In the data rows, zero lies at 4.5, halfway between 4 and 5.
Here are some points, each followed by its number:
[6 3 7 5 4 2 7 4 3 2 3 6 6 7 3] 0
[4 4 4 2 5 4 2 7 5 6 5 5 4 3 5] 1
[5 2 4 9 1 4 5 3 4 5 6 5 5 2 3] 2
[5 5 4 5 5 5 4 4 4 5 4 5 5 4 5] 3
[8 1 8 8 0 5 0 6 0 5 5 0 5 0 1] 4
[5 4 7 9 2 6 7 1 3 2 3 2 6 7 1] 5
[5 3 7 4 4 3 4 6 5 4 5 5 4 4 4] 6
[4 4 5 3 5 3 5 5 5 4 4 6 4 6 5] 7
[3 6 2 3 7 3 7 3 6 5 4 7 5 6 5] 8
[4 7 5 6 5 5 8 3 6 2 5 5 3 7 5] 9
[4 5 2 6 4 6 4 3 5 5 5 4 3 3 4] 10
[4 2 3 3 5 2 0 9 2 7 5 6 3 1 4] 11
[4 6 4 6 5 8 4 4 6 5 4 2 4 4 6] 12
[4 6 4 3 6 6 3 5 6 6 4 4 4 4 6] 13
[6 1 8 2 3 0 3 5 2 3 4 6 5 6 3] 14
[5 1 5 7 2 4 2 6 3 5 6 4 4 1 4] 15
[4 7 2 2 7 2 9 1 7 3 3 8 5 9 4] 16
[5 5 4 5 4 5 3 4 4 5 5 4 4 3 4] 17
[3 8 1 5 6 6 8 3 8 4 5 5 3 5 5] 18
[3 7 0 5 5 8 2 7 8 9 7 3 2 0 7] 19
[3 6 3 3 7 6 2 6 5 6 5 4 4 3 6] 20
[4 5 7 3 7 5 5 5 3 3 3 4 7 8 6] 21
[5 2 3 8 3 8 0 8 5 7 6 1 3 0 6] 22
[4 5 4 5 5 4 6 4 6 4 5 5 4 5 5] 23
[3 4 3 5 4 3 6 4 4 5 4 6 4 5 4] 24
[3 8 0 5 5 8 2 3 6 7 6 4 3 1 4] 25
[7 0 9 4 2 3 1 7 0 3 2 1 8 4 4] 26
[6 0 7 3 3 2 0 9 2 6 4 4 6 1 4] 27
[6 4 6 3 5 3 6 4 4 3 3 5 6 7 4] 28
[4 5 5 1 6 3 4 6 5 4 4 6 5 6 5] 29
[5 8 5 5 6 4 9 2 7 3 3 6 5 9 5] 30
[4 7 4 5 6 7 6 3 6 4 5 4 5 6 5] 31
[5 4 4 7 2 4 6 3 4 3 5 4 4 4 2] 32
[4 6 3 4 6 4 6 4 4 5 3 5 6 5 6] 33
[4 3 4 3 5 4 3 5 4 5 5 6 4 4 4] 34
[5 6 4 4 4 9 0 8 3 9 6 0 6 0 5] 35
[4 5 3 5 4 5 4 3 5 5 5 4 3 4 3] 36
[6 5 8 4 5 3 7 2 4 1 4 5 6 9 4] 37
[2 6 0 0 7 4 3 7 6 7 5 7 4 4 6] 38
[4 4 3 7 3 8 0 7 6 8 5 2 2 0 7] 39
[4 4 4 4 5 5 5 5 4 5 5 5 5 5 5] 40
[4 5 5 4 6 5 5 4 6 4 4 4 4 6 6] 41
[4 5 3 5 5 4 6 5 6 5 5 6 2 4 5] 42
[6 4 5 2 5 5 4 4 4 5 3 4 7 4 5] 43
[5 4 5 3 5 3 4 5 4 5 4 5 5 5 5] 44
[4 7 4 5 6 5 7 3 7 3 4 5 3 6 6] 45
[2 7 2 1 7 4 5 6 6 6 5 6 3 7 6] 46
[6 1 9 5 3 2 3 7 3 3 3 4 4 5 5] 47
[5 3 5 4 4 4 2 7 4 5 5 4 4 2 5] 48
[4 5 4 5 4 4 5 5 4 5 5 4 4 4 4] 49
[5 4 5 0 5 6 1 8 5 7 5 4 4 1 6] 50
[6 3 6 5 4 3 4 5 3 3 4 5 5 5 4] 51
[6 3 7 4 3 4 0 6 1 4 4 3 5 4 3] 52
[5 4 6 6 4 3 7 3 4 3 5 5 5 7 4] 53
[1 9 0 1 7 8 2 4 8 9 7 6 1 1 5] 54
[8 2 9 5 3 0 7 3 2 1 3 6 7 9 3] 55
[5 6 6 5 5 3 9 2 4 2 3 6 6 9 4] 56
[5 4 7 3 5 4 4 5 3 3 3 5 6 7 5] 57
[4 5 4 5 5 7 3 5 6 5 5 3 4 2 6] 58
[5 4 5 8 3 5 6 3 4 3 5 4 5 5 3] 59
[6 3 9 2 3 2 2 5 1 2 3 4 6 8 2] 60
[7 4 9 9 1 7 5 2 3 2 5 0 7 6 3] 61
[7 6 9 3 6 0 9 2 4 0 3 7 7 9 4] 62
[3 6 2 3 6 6 5 5 6 6 5 5 3 4 6] 63
[4 5 4 5 4 6 5 5 6 5 6 4 5 3 6] 64
[2 9 0 6 7 8 8 2 9 4 5 4 2 5 6] 65
[4 5 4 5 5 5 5 5 5 5 5 5 3 3 6] 66
[5 6 8 5 5 5 6 5 4 2 4 3 6 9 5] 67
[5 5 5 3 5 4 5 3 5 4 4 3 4 7 6] 68
[5 7 5 7 5 5 9 2 7 3 4 5 3 7 5] 69
[6 3 9 2 4 2 2 5 2 3 3 5 6 7 3] 70
[6 1 9 6 2 5 1 8 2 4 4 2 5 3 5] 71
[3 5 0 2 7 4 5 6 5 6 5 7 5 4 7] 72
[5 0 5 4 2 3 0 9 2 6 4 5 4 1 3] 73
[5 3 7 5 4 4 3 6 3 4 4 4 4 4 5] 74
[3 8 2 3 6 6 6 3 7 5 5 6 5 6 5] 75
[4 6 4 5 6 5 8 2 5 3 3 5 5 8 5] 76
[4 5 3 4 4 4 5 3 5 5 5 5 4 4 3] 77
[3 6 0 2 6 6 2 6 6 8 5 5 3 1 6] 78
[5 2 3 8 2 8 0 8 5 7 6 1 3 0 6] 79
[6 0 6 4 1 1 0 8 2 7 6 5 3 0 2] 80
[5 6 6 3 6 4 6 4 5 2 3 5 5 9 6] 81
[3 7 1 4 6 4 9 3 6 5 5 7 4 6 5] 82
[6 0 8 4 2 2 2 6 2 5 3 5 6 3 4] 83
[2 7 0 6 4 8 7 1 7 6 6 4 3 3 4] 84
[5 4 6 5 3 5 3 5 3 5 5 3 5 4 4] 85
[4 4 4 4 5 7 0 6 3 7 5 2 5 2 5] 86
[4 7 4 9 4 8 5 4 6 4 5 2 3 3 6] 87
[5 5 3 5 3 4 3 4 5 6 5 4 4 2 3] 88
[4 5 3 3 6 6 3 7 5 6 6 4 4 2 6] 89
[7 2 8 6 2 3 5 4 2 2 3 4 7 6 3] 90
[4 5 4 4 5 4 6 4 4 4 3 5 5 6 5] 91
[4 7 4 3 5 5 6 3 5 4 5 4 5 6 4] 92
[6 8 9 2 9 4 9 3 5 0 1 6 5 9 6] 93
[4 4 3 4 5 4 5 4 5 5 4 5 4 5 5] 94
[3 7 2 3 6 6 4 6 6 6 5 5 2 4 7] 95
[1 8 0 3 8 6 6 4 8 6 6 7 2 5 6] 96
[6 3 8 6 3 2 7 3 3 2 6 6 6 7 3] 97
[6 6 7 5 4 4 5 1 4 2 3 3 6 8 3] 98
[6 6 7 4 3 4 5 3 3 4 4 3 5 5 3] 99
[5 4 5 4 4 5 4 5 5 5 5 5 5 4 5] 100
[5 4 7 8 3 6 5 3 3 3 4 3 6 5 4] 101
[6 2 4 6 4 6 1 6 3 7 4 2 5 1 5] 102
[4 6 3 4 6 5 1 7 6 8 5 5 3 0 7] 103
[5 3 4 8 2 4 5 4 4 4 6 5 4 3 4] 104
[6 2 7 6 3 3 7 5 4 2 5 5 4 6 4] 105
[5 7 7 4 6 4 8 3 5 2 3 5 4 9 5] 106
[3 6 2 5 5 4 7 3 7 5 4 6 4 5 4] 107
[3 7 2 3 6 4 8 3 8 4 5 7 3 7 6] 108
[4 4 3 5 5 5 5 5 4 5 4 4 5 5 5] 109
[5 6 5 8 3 7 5 2 4 3 4 1 5 4 3] 110
[5 3 4 5 3 5 1 7 4 7 6 5 4 0 4] 111
[4 7 5 2 6 4 5 5 6 5 4 6 4 6 6] 112
[5 5 7 4 5 3 5 4 3 3 4 4 5 7 4] 113
[6 2 7 2 4 3 3 6 2 4 3 5 7 6 4] 114
[4 4 4 4 4 4 4 5 5 5 5 5 4 5 5] 115
[6 0 5 8 1 4 1 7 2 6 7 4 4 0 4] 116
[5 6 5 4 6 4 7 3 5 4 3 5 6 7 5] 117
[2 7 2 3 6 6 6 4 7 6 6 6 3 5 6] 118
[7 2 9 6 2 3 3 5 1 3 3 3 7 5 3] 119
[4 5 5 6 5 7 3 5 5 4 5 2 5 3 6] 120
[4 6 2 4 6 5 6 3 6 5 4 5 5 6 5] 121
[4 6 2 6 5 7 4 4 5 5 5 3 4 3 5] 122
[3 3 2 4 4 5 3 8 7 8 7 6 2 0 6] 123
[4 7 5 5 6 4 9 2 7 2 4 6 4 9 4] 124
[4 3 3 4 4 5 2 7 4 7 5 5 4 1 5] 125
Which point above is nearest to each new point by angle? Its number follows each.
[5 4 5 6 4 6 4 5 5 4 5 2 4 3 5] 120
[8 3 9 9 1 7 5 2 2 2 4 0 6 5 3] 61
[4 6 4 3 6 3 8 3 5 4 4 6 5 8 4] 16
[5 4 4 4 4 4 4 5 4 5 5 5 4 4 5] 11
[4 5 4 5 5 4 6 4 5 4 5 5 4 5 5] 23
[5 5 4 4 5 4 5 3 5 4 4 5 4 5 4] 16
[4 5 3 4 6 5 2 7 6 7 5 4 3 1 6] 103
[5 0 7 3 3 2 0 9 1 6 4 4 6 1 4] 27
[5 3 5 4 4 4 1 7 4 6 5 4 4 2 5] 48
[5 3 6 4 4 3 3 5 3 4 5 5 5 5 4] 14
[4 4 3 4 5 4 4 6 5 6 4 6 3 3 5] 123
[5 6 5 7 5 7 5 3 5 4 4 2 6 5 5] 110
[5 5 5 5 4 4 4 3 4 4 4 4 5 5 4] 98
[7 2 9 6 3 4 4 5 3 3 5 2 6 4 4] 119
[5 3 6 4 3 3 4 5 3 5 5 5 5 4 4] 83
[5 4 4 5 4 5 3 4 4 5 5 4 4 3 3] 17
[4 5 1 5 5 6 4 5 6 6 5 4 4 2 5] 19
[6 0 6 3 0 0 0 8 1 7 6 6 3 0 1] 80
[0 9 0 6 8 9 8 2 9 6 7 3 2 3 7] 65
[3 8 0 6 4 4 9 0 8 5 6 7 3 5 3] 107
[4 5 4 4 5 5 5 4 4 5 4 5 5 5 5] 33
[3 8 5 2 7 8 5 6 6 5 5 3 4 6 7] 13
[4 3 4 3 4 3 2 7 4 5 5 6 4 3 4] 11
[4 3 3 6 3 3 8 3 5 4 5 6 4 5 4] 24
[6 4 6 3 5 3 7 4 3 3 4 5 6 7 4] 28
[4 5 2 4 5 4 5 5 5 6 5 6 4 4 5] 72
[4 5 5 1 6 2 6 5 5 4 3 8 5 8 5] 7
[5 5 4 6 5 6 5 4 4 4 4 3 5 5 4] 110
[5 4 6 7 3 2 8 2 4 2 5 5 5 8 3] 53
[5 5 5 7 3 6 6 2 5 3 5 4 5 5 4] 59
[4 5 5 6 5 6 4 5 5 4 5 3 4 4 5] 120
[6 4 7 5 3 3 7 3 3 3 5 6 5 7 3] 97
[4 5 4 3 6 3 7 4 5 4 4 6 5 8 5] 16
[5 4 7 5 3 2 6 3 3 3 5 6 6 6 3] 97
[5 1 7 5 2 2 3 5 2 4 6 5 6 3 3] 83
[3 8 2 5 6 7 6 4 6 5 5 4 3 5 5] 65
[5 0 7 2 3 2 0 9 1 6 4 4 6 1 4] 27
[5 5 5 9 3 6 7 2 5 3 5 3 5 4 4] 59
[4 7 1 7 4 5 8 1 7 5 6 4 3 2 3] 84
[4 4 4 5 4 4 5 6 5 5 5 6 3 4 5] 42
[5 4 4 7 2 4 6 3 5 3 5 4 4 4 2] 32
[6 5 9 3 5 0 9 2 4 0 3 7 7 9 4] 62
[4 4 4 3 5 4 3 6 4 6 5 5 4 4 5] 1
[7 3 9 5 3 1 5 3 2 1 2 4 6 9 3] 55
[4 5 4 4 5 4 6 4 5 5 4 6 5 5 5] 8
[6 4 8 3 5 4 3 5 4 3 2 4 6 7 5] 57
[3 3 3 6 4 3 7 5 5 4 5 7 4 5 3] 24
[4 5 4 6 4 6 1 6 5 7 4 3 3 1 6] 39
[4 6 4 2 6 4 7 4 6 4 5 7 4 7 6] 108
[3 6 2 4 6 5 5 5 6 5 5 5 4 5 5] 96
[4 6 5 4 6 4 5 5 6 4 4 6 4 6 6] 112
[5 4 4 6 4 5 6 4 4 4 4 4 5 4 4] 59
[3 9 2 4 9 8 6 2 5 3 2 3 5 9 4] 31
[4 5 3 4 5 5 4 4 5 6 6 6 4 3 4] 54
[7 0 8 4 3 1 1 7 1 4 4 6 5 3 2] 83
[6 2 7 4 3 3 2 5 3 5 5 5 5 3 4] 83
[5 5 5 5 4 5 4 4 4 4 5 3 4 4 4] 110
[4 4 3 3 5 4 4 6 5 6 5 6 3 3 5] 123
[5 7 5 2 7 7 4 4 6 4 3 3 5 7 6] 41
[4 5 4 5 5 4 5 4 4 5 4 5 5 4 5] 33
[4 4 4 4 5 4 5 5 4 5 3 5 6 4 5] 33
[6 3 6 6 2 4 2 5 3 4 4 3 5 3 3] 4
[4 3 4 3 4 4 2 7 4 6 4 6 4 3 4] 11
[4 4 2 3 4 3 4 4 6 6 6 6 4 2 3] 77
[4 4 4 3 5 4 3 6 5 6 5 5 4 4 5] 1
[4 5 4 6 5 6 4 5 6 5 5 3 3 2 6] 58
[5 2 5 8 3 2 6 5 5 4 6 5 4 2 5] 104
[5 4 5 2 6 3 4 5 4 5 4 6 5 5 5] 44
[5 6 5 7 4 4 8 3 6 3 4 4 4 6 5] 69
[5 2 6 3 4 4 1 7 3 5 4 4 5 4 4] 27
[5 5 7 4 5 4 5 4 3 3 4 4 5 7 4] 113
[2 8 1 5 7 9 7 3 7 6 6 4 3 4 6] 65
[4 8 6 2 7 4 5 3 4 3 3 5 6 9 5] 81
[4 6 2 5 5 6 3 6 5 6 4 3 4 1 5] 19
[6 1 9 6 3 5 0 7 3 4 4 2 5 3 5] 71
[5 5 4 5 4 5 5 4 4 4 4 4 5 5 5] 110
[5 6 7 3 6 4 7 4 5 2 3 5 5 9 6] 81
[2 7 1 2 6 7 2 5 7 7 6 5 3 2 5] 54
[5 3 5 7 3 4 6 5 5 4 6 4 4 4 4] 104
[4 4 4 5 5 4 5 5 4 5 4 5 5 4 5] 109
[3 6 1 1 7 4 4 6 5 7 5 6 4 4 6] 38
